W =
[[124 132 137 127 131 139 130 136 143 146 137 136 157]
 [129 128 132 138 130 127 120 133 121 113 117 120 124]
 [125 142 116 124 123 126 123 110 114 119 120 112 105]
 [105 130 117 123 141 132 137 131 133 131 141 125 145]
 [150 126 117 123 131 124 139 118 125 141 119 143 128]
 [138 113 116 127 128 121 143 130 121 130 137 145 130]
 [130 122 121 116 133 139 131 140 125 127 138 134 138]
 [111 117 125 123 110 137 141 137 140 135 121 136 140]
 [116 127 114 124 127 132 138 137 126 125 130 132 141]
 [149 140 135 149 135 134 119 115 138 120 118 120 120]
 [146 129 146 125 120 120 125 132 131 128 131 136 127]]
W[0,0] = 124
W[4,2] = 117
W[:, 4] = [131, 130, 123, 141, 131, 128, 133, 110, 127, 135, 120]
W[9,6] = 119
W[7,5] = 137
W[9,7] = 115
W[8,6] = 138
W[:, 5] = [139, 127, 126, 132, 124, 121, 139, 137, 132, 134, 120]
W[10,1] = 129
W[9,12] = 120
W[0,12] = 157
W[:, 10] = [137, 117, 120, 141, 119, 137, 138, 121, 130, 118, 131]
W[8,5] = 132
W[0,8] = 143
W[7,7] = 137
W[0,11] = 136
W[2] = [125, 142, 116, 124, 123, 126, 123, 110, 114, 119, 120, 112, 105]
W[6,7] = 140
W[0,4] = 131
W[7] = [111, 117, 125, 123, 110, 137, 141, 137, 140, 135, 121, 136, 140]
W[5,10] = 137
W[:, 8] = [143, 121, 114, 133, 125, 121, 125, 140, 126, 138, 131]
W[9,9] = 120
W[3,2] = 117
W[10,10] = 131
W[5,9] = 130
W[10,8] = 131
W[1] = [129, 128, 132, 138, 130, 127, 120, 133, 121, 113, 117, 120, 124]
W[:, 9] = [146, 113, 119, 131, 141, 130, 127, 135, 125, 120, 128]
W[:, 7] = [136, 133, 110, 131, 118, 130, 140, 137, 137, 115, 132]
W[7,12] = 140
W[1,12] = 124
W[5] = [138, 113, 116, 127, 128, 121, 143, 130, 121, 130, 137, 145, 130]
W[1,2] = 132
W[:, 12] = [157, 124, 105, 145, 128, 130, 138, 140, 141, 120, 127]
W[3,1] = 130

M =
[[130 128 108 128 135 144 132 125 142 153]
 [103 137 114 144 141 121 125 111 137 150]
 [126 118 118 127 142 117 117 124 143 146]
 [139 126 157 132  99 119 115 148 120 111]]
M[0, 0] -> 130
M[3, 2] -> 157
M[2, 5] -> 117
M[0, 5] -> 144
M[3, 1] -> 126
M[3] -> [139, 126, 157, 132, 99, 119, 115, 148, 120, 111]
M[3, 4] -> 99
M[1, 2] -> 114
M[1, 9] -> 150
M[1, 5] -> 121
M[:, 1] -> [128, 137, 118, 126]
M[2, 8] -> 143

grid =
[[135 113 127 125 138]
 [127 133 127 131 127]
 [125 133 119 123 130]
 [136 112 132 123 133]
 [118 151 117 125 120]]
grid[0][0]: 135
grid[4][3]: 125
grid[3][2]: 132
grid[:, 1]: [113, 133, 133, 112, 151]
grid[4][2]: 117
grid[0]: [135, 113, 127, 125, 138]
grid[2][3]: 123
grid[3]: [136, 112, 132, 123, 133]
grid[0][4]: 138
grid[1][1]: 133
grid[2][1]: 133
grid[:, 2]: [127, 127, 119, 132, 117]

m = ((153, 143, 137, 118), (107, 113, 108, 146), (112, 110, 117, 138), (151, 144, 135, 121), (141, 147, 126, 116), (155, 141, 140, 113), (112, 109, 118, 139))
Rows and columns are counted from 0.
row 0 col 0 => 153
row 0 col 2 => 137
row 6 col 3 => 139
row 5 col 3 => 113
row 4 col 3 => 116
row 4 col 2 => 126
row 3 col 2 => 135
row 3 col 3 => 121
row 0 col 3 => 118
row 1 col 1 => 113
row 4 col 1 => 147
row 1 col 3 => 146
row 2 col 2 => 117

A = [112 133 136 136 141 144 129 109 127 149 111]
A[0] -> 112
A[-2] -> 149
A[-7] -> 141

B =
[[123 133 123 130 124]
 [107 148 106 137 110]
 [144 113 145 121 141]
 [125 130 125 129 126]
 [100 155  99 141 105]
 [100 154  99 140 105]]
B[0,-5]: 123
B[-5,-4]: 148
B[0,-3]: 123
B[-1,-5]: 100
B[3,-2]: 129
B[:, 4]: [124, 110, 141, 126, 105, 105]
B[4]: [100, 155, 99, 141, 105]
B[-1,1]: 154
B[-2,-3]: 99
B[-4]: [144, 113, 145, 121, 141]

data =
[[140 134 134 115 143 137 134]
 [146 122 131 107 141 140 128]
 [134 133 136 123 130 134 141]
 [126 131 127 129 126 125 128]
 [114 117 130 132 132 111 120]
 [125 136 128 137 114 132 135]
 [146 127 135 108 141 141 136]
 [137 131 131 113 135 139 132]
 [133 119 124 127 119 132 124]]
data[0][0] => 140
data[0][4] => 143
data[7][4] => 135
data[6][4] => 141
data[7][3] => 113
data[:, 3] => [115, 107, 123, 129, 132, 137, 108, 113, 127]
data[4][3] => 132
data[7][5] => 139
data[1][1] => 122
data[4][4] => 132
data[6][0] => 146
data[2][5] => 134
data[1][0] => 146
data[4][5] => 111
data[3][2] => 127
data[2][3] => 123
data[:, 0] => [140, 146, 134, 126, 114, 125, 146, 137, 133]
data[2][1] => 133
data[3][3] => 129
data[5][3] => 137
data[4][2] => 130
data[7][2] => 131
data[6][2] => 135
data[6][1] => 127
data[3][0] => 126
data[0] => [140, 134, 134, 115, 143, 137, 134]
data[0][2] => 134
